128 stands for zero in the data rows.
A hidden rule labels the rows of this table. It goes by one to three of the table's principal directions, not those with the most spread.
[101 141 114 108 130 173  75  83 156 137 108 105 132 126 153 159  92 155
 139 131 120 130 115 109 118 126 158  97 182 110 156  85 123 117  74 152
 132 138 122 131 170 128 110 124 161 113 110 131 120 148 123 141 149 126
 121 113] fs
[181 141 121  88 122 106 139 158 127 146 130 141 159 171 153 129 131 108
 150 142 121 119 156 127 138 135 160 106 139 116 150 134 148 144 120 128
 100 142 147 158 114 102 138 129 123 140 110 156 132  64 125 167 146 136
 153 143] rf
[127 110 100  86 135 120 119  36 143 170 105 129 127 131 142 168  89 184
  79  80 139 130 131 108 133 149 138 131 115 146 113 100 152 171  67 164
 121 120 138 131 148 158 133 108 187 145 163 108  92 109 153 153 120 204
 144  95] rf
[122 118 129 154 143 132 137 124 119 130 114 144 153 150 159 153 129  96
 137 133 144 102 170 141 106 143 101 165 113 152  90 147 127 122 131 150
 141 115 120 100  87 129 146 141 124 114 146  76 137 123 107 153  75 106
 129 124] gr
[141 127 131 100  75 108 120 178 125 105 155 105 130 110 115  88 119 107
 155 140 128 133 113 132 141  91 159 105 161  88 161 152 112 117 167 100
 103 134 114 154 149 103 138 149  45 130  90 168 106 123 109  90 184 154
 126 158] gr
[132 138 153 155 171 171  86 178 144 131 136 125 136 130 127 131 151  72
 136 181  86 124  90 117 125 125 128 110 155  95 129 117 135 104 126  87
 124 157 125 107 159 123  86 141 145 149  80 174 158 135 128 111 151  88
 111 132] fz
[106 160  98 150  87  95 101 105  95 148 107 155 105  96 113 109 121 136
 131 113  88 148 151 174 168 168 112 132 171 115 147 148 107 100  92 145
 147 129 141 132 145 139 164 135  83 148 105  85 128 105  85 139 103  99
  99 138] rf
[159 115 142 124 137 125 147 148 154 120 151 121 107 131 126 109 133 127
 110 119 113 137 100 102 128 115 142 100  94 128 122 123 147 155 149 108
 109 121 118 142 114 127 110 119 148 123 152 174 124 116 145 121 154 150
 148 129] sr
[176 144 146  53  94  76 172 181 133  97 198 118 123 116 108  80 140 115
 136 140 108 147 108 111 144 106 181  82 134 117 182 155 136 139 159  97
  83 141 107 180 149  84 135 126  72 129 105 215 124  97 178 114 211 178
 148 166] gr
[105 170 155  76 129 124 181 178 130 131 194 137 161 185 140 126 167 105
 212 239 153  46 153 112  55 116 155  85 156 173 170 133 104  67 121 115
 142 203  89 115 119  97 128 146  94  70  61 175 101 117 127 181 220 182
 125 159] rf
[142 117 136 179 115 124  91 138 113  92  82 139  86  62  94  88 119 128
  62  42  93 222  96 177 178 118 105 150  87  68 133 111 143 151 200 107
 110  70 164 166 128 127 109 107 160 152 165 133 153 157 145  51  61  19
 152 128] fs
[106 132 127 194 134 146 104 138 131 134 109 137 118 117 135 136 128 118
 133 119 113 119 139 151 128 142  93 136 123 118 118 124 122 110 129 125
 155 126 132 105  99 131 118 127 140 113 133  97 130 136  81 134  98  66
 115 129] fs
[131 161 106 148 127 100 152 124 102 167 141 162  67 133 103 106 162 153
 150 165  93 126 138 136 142 169 119 107 135 160 122 137  98 109  94 133
 142 145 152 105  97 154 134 118 135 162  98 106 148  89  77 178 129 157
  98 133] gr
[159 142 106  82 108  90 185 111 125 123 162 140  84  96  90  97 149 188
  94 118 106 195  93 104 175 140 187 100 131 136 184 119 142 128 152 156
  96 124 161 184 152 132 149  99 158 154 129 171 146 108 185 104 158 170
 134 140] rf
[169 104  90 109  70  54 150  88  85 116 103 148 120  84 107  92 103 144
  67  17 124 213 152 168 198 151 128 161 101 112 132 170 128 179 155 154
  92  76 152 191 111 128 165 116  97 178 175  88 132  89 138  96  55 129
 146 139] rf
[102 116 139 102 186 173 120 103 148 138 143 110 129 133 120 161 134 144
 116 168 144 120  83  88 101 112 141 133 131 136 132  96 124 119  99 124
 130 154 125  99 169 145  85 114 195 152 103 152 147 175 179 104 150 165
 109  99] sr
[189 115  80 180  60  24 197 145  63 132 131 166  61  83  73  55 157 146
 102  64 106 191 158 171 226 170  97 167  89 140  95 211 113 157 184 141
 113  69 179 150  56 150 202 123  44 201 166  59 160  61  70 116  55 136
 108 153] rf
[129  90 130 156 182 190 130  82 151 127  95 104 172 188 185 192 102 119
 132 111 183  87 155  90  73 133  92 141  99 181  36 120 129 176  82 152
 147 117  96  88  76 150  97 138 172  98 201  70 118 139  97 187  75 147
 141  97] sr
[116 162 115 162 113 142 104 168 106 121 130 134 119 117 125 115 133 101
 177 173 102 136 131 152 141 141 125 108 196 101 151 148  90  79 111 123
 141 159 131 120 130 121 125 147  79 144  74 115 143 119  54 134 135  88
  90 157] sr
[ 79 129 116 126 183 227  15  89 156 143  88  93 184 138 177 208  88  93
 152 178 124 115 108 102 102 125 143 130 226  78 133  94 107  99  37 138
 134 169 118  86 204 133  70 146 168 159  53 114 159 169 103 131 126  93
  84  99] fz
[184 137 119  46  88  35 233 102 105  99 197 157  58  59  57  60 143 189
  39  61  98 237  85 123 184 150 172  95  82 155 181 141 147 162 174 141
  69 113 141 214 140 123 146  83 149 167 171 190 115  95 231  84 152 220
 161 159] rf
[128 101 115 115 107 140  64 116 133 122  96 101 155  99 133 133  87 112
 109  86 131 158 115 139 157 103 140 150 156  62 144 126 129 143 136 122
 104 106 139 146 172 117 122 133 109 163 109 127 134 148 133  71 111 102
 124 119] gr
[102 154 159  85 128 119 138 165 144 135 169 142 146 143 130 121 156 106
 154 201 114  82 121 122  92 111 164 110 143 129 181 115 142  74 148 113
 130 168 107 128 167 107 140 141 120  85  72 193 110 132 175 122 203 143
 136 141] ft
[105 120 118 150 115 115  80 119 105 155  62 155 172 138 154 151 103 109
 123  94 137 107 180 190 137 137  99 185 122  94 133 132 142 120 124 143
 152 115 150 125 121 127 160 137 121 125 130  75 114 119 109 121  64  57
 139 116] ft
[133  88  92 190 111 136  74  80 116 119  52 124  99  57 107 125  97 157
  55  15 121 223 114 164 201 131 101 188 105  68 111 112 136 163 173 150
 111  47 193 147 127 147 128 101 169 187 167  66 170 161 120  54  14  33
 124 101] rf
[ 87 153 121 138 145 165  47  98 156 155 107 128 117 106 144 159 104 131
 122 140  82 129 110 132 123 141 134 105 174  85 156  83 127 102  74 125
 134 152 134 110 175 130  90 119 180 133  77 139 126 138 109 140 145  90
 111 115] fz
[143 108 144 111 196 138 185 123 139 164 147 141 151 203 148 166 163 126
 131 184 156  63 135  79  84 138 129 139  80 199  79 129 151 144 101 137
 142 153 116  89  98 158 126 132 182 122 153 132 130 107 161 173 138 208
 138 104] gr
[137 120 120 119 125 125 115  88 130 124 114 120  99 100 112 123 110 160
  87  77 121 170 108 125 147 131 125 123 112 124 116 109 133 164 121 129
 113 101 139 142 141 139 113 109 158 148 156 127 125 136 146 118 113 140
 139 115] fz
[123 116 151 191 146 137 100 180 109 123 102 140 155 137 132 129 149  63
 135 145 120 105 140 158 127 126  86 171 115 110  89 154 133 114 161  98
 148 122 126  98 115 131 131 159  95 129 124 107 146 133 102 109  90  58
 121 131] fz
[141 112  56 151  83  88 136  83  87 173  85 133  78  97  76 100 129 219
 114  66 144 183 137 153 218 145 125 162 127 110 150 134  99 146 126 160
 132  91 217 148 108 162 163  90 133 215 124  59 169 117  90  99  68 125
  89 108] rf
[153 158 125 112 117  71 177 165  75 138 140 171 126 141  97  89 172 119
 144 156 116 136 152 165 159 152 124 146 127 143 156 167 124 108 134 127
 134 141 154 147 121 123 172 126  87 162 108 127 161  92 150 131 114 117
 119 146] sr
[123 167 178 177 170 140 100 241  82 122 116 175 137 147 104  96 195  35
 160 230  79 115 111 179 123 125 104 148 145  94 134 144 128  60 170  70
 149 166 141 103 151 129 119 165 103 151  58 167 174 132 127  92 125  30
 116 149] gr
[ 90 150 126 169 133 157 123 116 144 124 156 112  78  92 105 134 142 158
 138 157 112 126  98 104 119 139 118  96 156 147 120 108 106  96 115 122
 149 145 120  94 140 143 105 125 138 111 108 125 122 157  93 143 168 141
  94 134] gr
[ 92 142 149 113 178 204  86 101 168 114 129 111 161 149 182 178  99  97
 147 167 120 105 119 101  68 128 137 102 171 135 131  95 124 105  64 146
 140 155  77 104 157 116  87 136 174  87 119 140 131 166 145 155 135 109
 124 114] gr
[ 57 127 143 201 207 242  33 107 139 150  59 114 172 170 179 221 111  96
 163 189 147  60 133 125  68 132  82 157 171 128  65  88 118  93  57 134
 191 155 115  38 146 162  84 160 179 105 113  65 129 183  69 159  91  68
 100  92] sr
[147 137 160  74 104 115 122 190 145 113 170 103 149 146 137 111 116  95
 167 159 131  85 122 119 103  88 155  83 143 108 153 136 133 132 136  80
 110 156  89 141 143  87 119 146  66  98 101 198  81 111 131 132 221 176
 151 156] fz
[140 129 111 132  86 100 143 147 111 129 153 115  89  91  72  81 148 153
 131 127 125 152 100 126 172 120 131 117 145 115 140 145 109 123 155 104
 116 128 152 138 146 137 141 126  74 169  99 141 128 126 110  94 163 165
  99 143] gr
[182 130 103 118  62  60 188 150 107  99 144 132  98  92  96  76 133 171
 111  66 125 193 135 141 197 130 157 118 111 117 170 157 140 153 189 142
 101  93 162 200 101 106 174 108  85 135 164 137 133  91 134 105 129 122
 148 161] rf
[126 152 156 106 123 146 156 155 167  69 191  97 105 109 125 103 129 132
 145 147 121 140  90  91  95 101 150  64 138 135 155 118 121 121 142 106
 113 146  81 148 140  95  95 119 114  75 130 199 118 156 149 133 203 137
 135 151] fs
[111 151 162 164 128 159 112 152 146  93 140 125  92 102 124 108 130 115
 129 130  94 139 104 136 106 121 114  90 126 127 129 100 129 106 155 109
 139 119 100 125 125 115 104 130 140  74 146 156 112 161 125 123 142  81
 142 143] ft
[130 105 150 172 157 207 149 113 175  35 157  70 106  95 144 139 102 125
 110  93 151 171  81  71  90 107 103  98 117 159  63 119 119 159 147 133
 118  96  69 117 106 122  75 124 141  78 213 127 132 200 125 121 113 117
 129 129] sr
[ 92 160 135  89 179 156 123 130 138 166 146 139 177 182 151 174 148 118
 171 226 131  63 132 105  86 141 151 114 176 144 169 114 125  79  50 133
 155 210 114 102 170 127 113 135 158 121  59 156 134 122 150 169 183 149
 104 120] ft
[139 136 101 130  69  50 171 159  68 132 150 155  87  84  62  56 155 142
 129 116 119 169 133 178 192 138 117 154 130 113 167 184  94 105 165 120
 125 124 162 152 119 130 176 120  48 192  96 110 148 110 113  77 112 133
  93 153] gr
[109 161 141 152 135 161  91 120 124  96 104 136 151 132 161 132 109  79
 148 121 107 138 155 159  99 150  93 114 160 127 116 128 109 114  91 131
 141 131  92 126 124 108 107 142 114  96 135 106 138 140 102 168  84  46
 128 137] rf
[143 159 104  82 126  99 230 110 105 135 181 144  98 167 121 109 146 175
 176 165 158 115 158 111 105 155 131  94 131 210 138 154  84 123  70 164
 137 161 117 128  71 131 143 103 117 134 136 107 134  99 112 201 139 217
 108 138] fs
[ 86 137 127 159 163 181 116 101 135 131 136 116 109 118 115 148 147 139
 137 178 124 124  94  97 109 140 120 119 164 154 107 108 103  91  98 135
 151 150 119  85 157 159 102 136 155 133 103 114 146 171 116 130 137 141
  85 115] fz
[176  63 107 107 137 139  99 121 125 146  64  94 220 192 163 148  91 103
 129  78 192 112 151 118 149  98 122 175 114  94  89 156 141 205 102 123
 113 109 140 147 125 136 133 142  98 178 159 103 142 107 126 111  77 132
 138  93] fs
[132 142 115 128 121 125 107 147 121 133 127 136 115 110 112 102 130 121
 129 137  96 161 105 141 158 130 141 115 159  85 169 133 116 111 118 116
 118 146 144 147 154 128 118 122 120 169  86 152 152 119 117 101 134 101
 107 135] sr
[125 114 151  99 145 113 180 145 138 143 170 136 168 170 137 138 157 103
 139 172 158  64 143 104  84 122 132 136  96 174 118 142 140 117 143 120
 132 158  98 112 115 124 139 142 122  97 124 150 103 117 164 143 164 191
 138 130] fz
Which label does each new row get?
[151 151 136 111  95  63 205 142 102 101 169 153  76 107  89  68 149 155
 113 106 116 159 129 146 141 140 121 109  88 167 137 155 125 139 156 124
 123 117 118 161  99 124 155 112  95 115 168 146 113 107 150 135 140 159
 145 153] fz
[127 130 122 136  89 114 125 123 127 108 119 125 137 128 152 118 104 115
 145  92 133 128 167 147 117 130 118 118 127 130 120 144 111 139 135 135
 126 111 105 142  92 108 135 138  89  91 148 103 107 114  84 158 111 109
 143 144] sr
[130 100 165 179 191 186  91 180 142 133  77 123 191 203 190 180 124  63
 167 157 170  49 168 140  72  98  82 178  88 120  66 120 150 139 139 111
 157 115 125  73  73 118 111 146 153  95 152  97 143 147 102 148  74  48
 151 101] rf
[135 126  81 135 108 106  98 112 109 182  87 141 115 121 111 124 121 167
 124 109 121 144 136 154 188 140 132 152 147  84 157 125 127 129 105 142
 129 123 196 136 139 147 154 109 135 196  95  99 148 101  99 113 102 113
 104 110] rf
[181  95  81  79 146 127 168  70 116 145 119 113 125 143 121 142 109 182
 102  89 167 178 119  92 168 137 149 140 124 146 117 135 122 188  82 170
  97 111 166 150 118 151 127  94 169 214 161 100 167 112 154 124  84 201
 117 101] fs
[155 139 115 124 104 122 168 130 127  94 157 105 119 133 131 112 119 143
 153 115 136 143 133 103 134 139 135  79 149 158 119 158 105 152 101 133
 125 138  97 152 102 119 124 133  78 110 161 126 117 103  88 171 154 165
 124 155] gr
[105  94 160 184 157 179  34 117 157 117  37 127 198 153 209 190  68  64
  99  58 138  95 171 168  80 114  77 170  81  87  71  98 169 165 136 120
 145  90 102 111  99 114  97 148 174  60 192  91  90 145 105 140  48  11
 187 104] sr
[178 105 135  81  61  60 224 154 136  68 208 106  78  71  78  59 131 164
  86  74 144 180  89 102 155  94 161  99  81 143 142 158 145 164 228 114
  76  95 111 188 118 109 158 116  67 112 181 188  82 121 176  73 191 224
 161 166] fz
[113  95 137 142 198 198  65 148 133 169  82 107 216 207 181 209 118  74
 173 189 172  44 147 111  87 109 116 165 149 111  90 124 124 128  74 112
 155 168 124  68 128 138  89 159 153 147  90 100 140 136  92 143 116 120
 113 100] fs
[208  84 118 161 134  82 226 106  68  95  87 146 130 172 120  96 141 140
  93  27 182 174 179 143 153 154  67 175  19 209  22 191 124 234 149 149
 129  56 132 157  11 157 152 121 113 150 255  44 160  93 124 160   0 129
 165 120] sr
[146 136 124 100 108 102 195 125 121 105 190 143  64  79  81  78 151 151
  97 132 106 190  84 113 145 136 153 100 124 152 152 131 118 109 173 140
  95 123 130 153 132 133 136 110 135 151 127 162 131 133 166  89 146 191
 122 150] fz
[125 102  91 152  99 130  48 102 144 147  73 115 133  83 138 143  85 137
  92  61 109 168 124 148 185 122 139 158 148  44 149 114 144 143 139 138
 109  92 173 146 158 128 134 120 138 166 112 106 138 126 103  82  92  66
 122 111] fs
[107 168 113 136  81 100 142 152  89 113 161 142  58  63  61  68 161 153
 145 162  94 181  98 155 167 133 144 110 176 112 184 139  83  64 165 123
 126 139 154 140 154 129 143 124  84 161  61 137 150 146 108  84 154 121
  86 160] ft
[129 162 119 177  85  85 153 174  74 116 128 164  64  86  74  63 167 138
 144 132 102 170 138 189 171 141 103 142 128 119 150 151 101  87 187 122
 139 107 172 136  98 127 164 120  82 151 108 103 157 127  90 103  95  66
 108 156] rf
[171 112 107  91 125  83 208 116 112 134 163 140  84 111  84  97 149 183
  92 103 137 179 107 112 170 134 151 133  87 152 152 140 131 153 151 148
 102 113 163 160 107 138 144  87 160 182 152 140 156 115 181  96 117 188
 128 126] rf
[157  91 111 157 111  77 166  79 108 120  92 156 116 104 124 122 122 147
  51  21 136 178 160 153 162 155  96 183  44 151  77 147 156 186 176 159
 114  57 151 152  74 146 161 112 153 134 221  70 129 106 145 122  30 108
 164 117] fz
[122 140  86 107  76  82 180  34 118 107 148 134  43  54  86  95 112 226
  72  48 116 217 112 122 164 160 142 104 117 166 143 121 108 148 127 178
 109  91 138 169 125 148 145  89 149 134 175 102 115 132 141 130 113 183
 127 133] fz
[ 83 127 145 143 165 185 102  94 165 127 128 105 151 156 168 174 118 116
 149 160 138  76 129  90  66 128 120 112 140 162  92 106 119 119  81 134
 155 146  76  85 134 138  96 146 153  71 134 117 114 158 115 173 146 137
 121 110] fz
[130 130 100 129 132 136  74 104 135 145 104 123 131 108 144 152 100 123
 118 116 101 151 126 131 161 143 137 139 170  83 137 128 130 133  85 142
 115 123 150 123 159 129 127 123 134 175  99 110 157 115 109 128 108 102
 105 115] fz
[ 87 115 116 176 140 199  80  44 179 114 107  92 108  93 159 179  83 158
  98  83 124 142 108  89 104 142 114 105 146 142  81  80 128 140  96 161
 138 103 101 101 136 149  93 127 185  81 175  89 100 171  94 153 111 125
 123 107] fz
[132 134 112 107 114 130  81 119 114 134 108 117 124  97 103 116 107 142
 111 105 105 174  97 141 176 127 146 118 170  78 170 120 123 132 100 118
 118 135 148 158 186 129 117 121 123 178 101 147 137 133 143  85 136 115
 114 128] fz
[ 97 137 168 110 143 142 117 150 147 120 133 123 182 175 169 154 127  89
 165 171 148  51 156 125  60 106 127 127 121 145 124 124 139 112 121 112
 150 152  78 108 132 107 125 154 110  51 122 149  96 139 142 163 167 119
 152 128] sr
[115 140 158 200 145 149  60 173 109 129  65 140 139 141 133 127 133  86
 140 123 108 107 143 182 129 124  74 154 114  94  98 121 140 126 135  87
 165 114 138 105 121 130 118 146 118 113 136 110 136 140  96 127  87  12
 139 122] ft
[160 166 148 151 136  85 144 201  78 125 139 179 101 122  88  72 180  78
 127 165  67 156 120 174 163 155 107 129 124 116 136 166 129 106 147  88
 127 145 145 137 128 128 138 137  93 174 100 157 166  90 131 116 117  82
 120 156] rf
